One turn moves every row onto another: examples first, then more rows asked:
K964: [  7   1  -1   0  -3  -2  -3   9  -3 -10  14  17   2  -5   5  -5   8   8
   2  -1  -2   4  -9   2   6   3   9  -8  10   9 -11  -6]
K625: [-19   3   7   2   6   4   2  10   0  -8   1   7   4  20  20  -2   3   5
  -4  15   2 -10  13   7  -3  -7   2   6  -6  -5  -9  -3]
K156: [ -1  -5  13 -21   8  -4  18  -2  -8   0  -4   2  -3  -3   3 -11  10   1
  -1   2 -10  -3  -2 -10 -10  -3   3  13  -1   2   0   9]
K937: [  1  -5 -21 -11  -4   7 -10   5  -6 -13  -7   4   7   0   8  -1   2  -3
   0   3  -3  -8   1  -6   0  -8   9   0  20 -12  13  -4]
K279: [  6  -4   2   2   3   1  -1  17   1   1  13  12   1  -7   1  -1   0   5
  -1  -2   1  -1  -4  16  -4   0   3  -6  16   6 -15 -10]
K884: [-14   3   7  -4  -3   7   3  14  -4  -8   5   9   1  11  27  -4   9   6
  -3  17   3 -10  11   6   3  -6   4   3  -5  -3  -8  -5]
K876: [  1  14  -2  -5  -7  12  -8   6 -11   9  -6  13  -6   3  -4  -7  -6   1
  -9  -1   7  -9   5  -8  10   6  -7  14  16  -4  -2   1]
K257: [ 0 17 -4 -4 -4  8 -8  4 -9  6 -7 13 -4  5 -6 -8 -7  1 -8 -3  7 -9  5 -9
  8  7 -6 14 15 -5 -2  2]
K500: [  0  15  -4  -5  -4   9  -8   6  -8   9  -7  11  -4   3  -5  -7  -8   1
  -9  -3   8 -10   6  -6   6   7  -7  14  18  -6  -3   1]
K515: [-13   6   0  -4   2   1   2  18   3  -5   1   3   5   8  25  -3   5   6
  -5  13   2 -16  14  13  -7  -4   3   5   0  -9  -8  -9]
K272: [ -8   9   3 -13   8   3  -5 -10   5   2   2 -10  12  10   4  -5  -2   6
   3   8  10   9  -3   3   0   5  19  -5  -1  -7  -1   3]
K759: [ -4   8  -2 -17   4   3  -3  -1   7   7   2 -12  12  -3   9  -3  -3   5
   1   6  14   5  -2  13  -4   7  19  -6   7 -10  -4  -3]
K878: [ -2  -1  -6   6  10   2   7   9   4  -1   0 -16 -14  -7   0 -17   6   4
   8  -1   2   3  16  -9  -3   1   1  -4   2  -8  12   3]
K774: [  2 -10 -10  -9   1  20  -9   1 -11  -4  -5   3   0  10   2  -5   5   0
   3  12  -9  -7   4 -10   5 -14   6   3  12  -4  17  -3]
K642: [ -7  -8   3   9  11   6   9  10   1   1   3 -13 -17  -4  -2 -13   2   1
   6   1   8   7  16  -7  -2  -3  -3  -5   3  -5   7   4]
K597: [ -6  -1  -4   7   5   0   8   6   0  -9   3 -10 -13  -7   2 -15   7   2
   7  -1   7   9  12 -15   3   1   3  -7   2  -7   9   6]
K525: [ -3  -5  -3   4   1   4   9  13   0  -3   4 -11 -16 -15   6 -14   6   1
   6  -1  10   6  13  -7   2   1   1  -9   7  -7   7   2]
K648: [ -7 -15  -7  -5  -4  15  -6   5 -11 -13  -3  10   2   4   6   6  -4  -9
  -3   6   6  -1   1  -4   4 -12   4  -4  22  -8   5  -1]
K574: [ -8  -5  -3   9   9   0   9  12   4  -5   2 -13 -13 -10   1 -10   0  -1
   4  -4  12   7  14  -5  -5   1  -1  -8   9 -10   4   4]
K493: [-15  10  -2  -3   2  -3   0  10   2 -13   0   5   8  15  24  -5   8   7
  -3  12  -1 -12  11   4  -3  -3   7   5  -5  -8  -6  -5]
K74: [ -1   3   8 -18  -2  15  -2  -3  -2  11   7  -8   4   0  11  -6   4   7
   5  15  11   8  -3   6   7   2  17  -7   0  -1   0  -1]
K314: [ -5  -8  12 -20   4  -8  19   3  -9  -5  -3   6  -2 -12   7  -4   5  -5
  -5  -2   0   0  -4  -4 -11  -1   3   8   7  -1  -8   8]
K540: [ 12   8  -6   0   5  -4  -6   4   2  -6   9  10   5   3   0 -12  11  14
   5  -1 -14  -1  -6  -2   2   3  11  -1   3   7  -2  -7]
K338: [ -1 -15 -10  -7   4  18  -7  12  -6   2  -6   0   1   2   1   3  -5  -5
  -2   7  -1 -10   7   6  -6 -14   0   2  24  -9   8  -7]
K855: [  1  -3   7 -24   3  -9  18   1  -7  -3  -4   3  -1 -12   9  -9  10   0
  -2  -1  -7  -4  -3  -7 -10   1   5  10   3  -1  -3   7]
K470: [  0   5   4 -18   7  12  -3   0   5  19   2 -16   6   2   6  -7   0   8
   4  12   7   1   1  14  -4   2  15  -3   2  -5   1  -4]
K346: [ -3 -11  15 -20   9  -3  20   5  -6   5  -4   2  -4 -10   4  -5   3  -4
  -5   1  -3  -4   0   1 -15  -3  -1  11   7  -1  -7   6]
K820: [ -1  14   0  -3  -3  11  -8   5 -10   9  -7  13  -5   6  -7  -7  -8   1
  -9  -2   7  -9   6  -8   8   6  -7  14  16  -4  -3   2]
K251: [  2  -4   6   9  17   1  -2   9   4   3   9   9   2   8  -9  -2  -5   7
   0  -2  -4   0  -2  13  -9  -2   1  -1  10   7 -13  -6]
K112: [  2  15  -3  -5  -4  11  -8   6  -9  11  -7  11  -5   4  -6  -9  -6   2
  -8  -2   5 -11   7  -7   7   6  -7  15  16  -5  -1   1]
K626: [ -6 -10 -11  -2  12  12  -9   0  -4  -7  -9   1   6  17  -5   2  -6  -4
  -1   5  -4  -6   6  -5  -6 -13   3   4  16 -10  11  -1]
K671: [-10   0  13 -11   6  12  -2  -5   0   8   5  -7   6   8   4   0  -5   3
   2  12  16  12  -3   8   3   1  15  -7   2  -3  -6   2]
K102: [-10   5   3  -5   2   7   1  14   0  -1   2   3   1  14  23  -7  10   9
  -2  18  -4 -16  14   8  -2  -7   3   7  -7  -4  -3  -8]
K623: [ 10   0   3   4  15   5  -4   5   2   6   9   7   0  12  -8 -11   5  13
   5   3 -15  -2  -1   4  -2  -3   4   2   1  11  -3  -7]
K561: [ -4  -6  12 -18  15  -7  18   0  -4   2  -7   0  -1  -2   0  -7   4  -1
  -3  -1  -8  -4   0  -4 -17  -3   1  13   2  -1  -4   8]

K561 moves to K314
K525 moves to K878
Now these:
K540 moves to K251
K937 moves to K626
K884 moves to K102
K500 moves to K257
K759 moves to K272

One turn moves every row onto another: examples first, then more rows asked:
K7: [-15  19  -7   6  -2  16  -4  -4  -5  -4   1   5 -14  -6  10   3  -3   8
  13   3  -5 -11  15   8   5   4  -4 -11   7]
K637: [ -3   0   2   7   9  -6   3  11  12 -11   6   8   4  -1   3  -8 -22   7
   4   3   2  -2  22   1  -5  -7  -6  -2   0]
K528: [-19  21  -4  -1  -5  13  -8   6  -1  -1   2   5  -6  -4  11   5  -1  -5
  15   0  -4 -10  15  13   8   5  -5 -11  11]
K717: [-13  25  -6  10  -8  18  -9  -5  -5   3   3   2  -8  -5   9   2   1  10
   5   3   0  -7   9   4  10   2  -3 -14   9]
K949: [ -3   2   8   9   8  -8   7  10  12 -10   8   6   6   2   4  -7 -18   3
   3  -4  -8   2  21  -6  -3 -13  -2   3   3]
K571: [ -3  11  20   9   6 -11  -3  15  -8  -4  12   2   7  14  12  -9  -1 -15
   4  -9  -8   5  14  -9   3  -3  -8   0   0]
K357: [ -3   8   9   0   2   8   1   3   6 -13  13  -8  11  -8  -5   0  -9  23
  -4   1   0   4  16  -7 -10  -6   2   2 -10]
K178: [-10  11   8   4   8   7   1   0   8 -18  15  -7   9 -15  -7  -2  -9  21
  -5   0   1   2  19 -10  -1  -4  -2  -5  -6]
K127: [-10   7   9   7  14  -5   3  16  14 -14   5   7   8   1   3  -6 -14   2
   9  -2  -6  -5  28  -5  -1  -9  -6   4   4]
K397: [ -6  18  21   0  -2  -1  -7   5 -12  -7  22 -12  11  -2   2  -5   7  -2
  -8  -8  -2  13   5 -11   3   3  -6 -11  -9]
K370: [-18  27  -8   3 -11  13 -12   3  -1   6   1   2  -2   1   9   4   2   1
   6   1  -3  -6   8  10  10   2  -3 -13  11]
K149: [-11   0   5  11  16 -10   4  14  11  -7  10   8   4   1   7   1 -18   6
   4  -2  -8  -3  20  -2  -2 -10  -7   3  -3]
K126: [-14  22 -10  10  -6  16  -9  -5  -7   3   1   2  -7  -1  10   4   1   9
   4   2  -2  -8   9   5  10   2   0 -12   9]
K994: [-12  12  18   9  11 -13  -7  21  -6   2  14   4   7  13  13  -2   0 -13
   4  -6  -7   2  12  -5   5  -1 -13  -1  -4]
K798: [-20  22  -7  -3  -6  11  -8   4  -2  -2   1   3  -6  -1  11   5   0  -2
  14   1  -8  -8  13  14   6   6  -5 -11   9]
K976: [-13   7   5   6   7   2   0   1   8  -8  20  -6   9 -14  -4   4 -11  21
 -11   0   0   5  10  -6  -1  -6  -3  -8 -12]
K582: [ -2  20  20   0  -3   7 -11   8 -10  -4  18 -13  15   2   0  -2   9   9
  -8  -3   2   9   7 -11  -3   1  -2  -2 -12]
K573: [-16  26  -4   4 -10  15 -12   4  -2   7   4   3  -2  -1  10   4   3  -3
   7   0   0  -8   9   8  13   3  -3 -13  12]
K423: [-16  16  -7   4  -1  17  -5  -4  -5  -5   3   3 -11  -7  10   6  -2   5
  13   2  -3 -12  16   9   7   6  -2 -11   8]
K913: [-16  17  -9   4  -1  14  -5  -4  -7  -5   1   3 -11  -3  11   5  -1   6
  12   2  -7 -10  14  10   5   6  -2 -10   6]
K158: [-13  19  17   4   2  -1 -12   9  -9   1  24 -10  12  -2   3   1   7   3
 -11  -5   1  10   1  -9   6   3  -9 -12 -13]
K367: [-13  21  -7   9  -6  19  -9  -5  -8   3   4   2  -7  -5   9   4   2   7
   4   2   2  -9  10   4  11   4   1 -13   9]
K128: [ -9  24  19   5   2   5 -12   5 -10  -7  19 -12  13  -3  -1  -5  10   5
 -10  -4   4   7   9 -15   7   4  -6 -10  -8]
K879: [ -6   8   9   1  -1   2   3  -1   9 -14  18  -9  11 -14  -6  -3 -11  16
  -9  -4  -2  10  12  -8  -3  -7   0  -9  -6]
K165: [ -5   9   5   1   0   5  -3   0   4 -12  18  -8   9 -14  -5  -5 -11  18
  -9   3  10   7  11  -4  -3   1  -4 -13 -10]
K386: [ -6  -6   7   6  11  -6   2   8  11  -8  14   3   3   7   5  -4 -17   1
  -2  -3  -7   0  28   0  -2 -10  -3   2  -5]
K782: [ -3  10  15   8   7 -11  -7  20  -6  -2   8   8   6  15  13 -11  -5 -14
   7  -2   1   1  16  -2   2   2 -13  -2   1]
K277: [-18  24  -3   0  -5  12  -7   5  -2  -1   1   5  -9  -3  12   3  -1  -2
  17   1  -7  -9  15  13   6   5  -8 -11  10]
K65: [ -9  20  21   8   8  -7  -9  21  -4  -3  10   2  11  13   9  -8   5 -13
   4  -6  -3   1  18 -10   8  -1 -11   0   2]
K780: [ -4  19  18   1  -2  -1 -14   9 -14  -3  20  -8  11   2   4  -8   6  -3
  -7  -2   9  10   5  -6   3   9 -11 -14 -10]
K982: [ -7   5  18   3   7  -9  -8  16  -2   0  18  -1   6  17  11  -6  -2 -17
  -2  -7  -7   5  21  -1   3  -2  -9   0  -6]
K220: [ -2   5  11   4   8  -3   3  17   9 -10   4   4   9   7   5  -3 -13   5
   9  -1  -7  -2  24  -2 -10  -9  -2  11  -1]
K560: [ -6   1   7   3   3   4  -3  -2   8  -8  22  -9   8  -5  -3  -2 -11  14
 -16  -2   0   8  18  -4  -1  -7   0  -7 -12]
K595: [-16  30  -3   3 -12  14 -12   4  -2   6   3   3  -4  -2  10   2   3   0
   8   1  -2  -6   9   9  11   3  -6 -14  11]
K915: [-2 17 21  3  2 -4 -9 22 -7  0  9 -1 12 17  9 -5  4 -9  5 -5 -5  3 14 -6
 -3 -2 -6  7 -3]
K77: [ -8  12  17   0  -2   0 -13   5  -5   0  26 -13  11   5   2  -4   5  -4
 -16  -6   0  12  12  -6   5   1  -6 -10 -13]

K357 moves to K582
K127 moves to K178
K367 moves to K573
Now these:
K386 moves to K560
K798 moves to K913
K717 moves to K595
K782 moves to K637
K571 moves to K949
K149 moves to K976

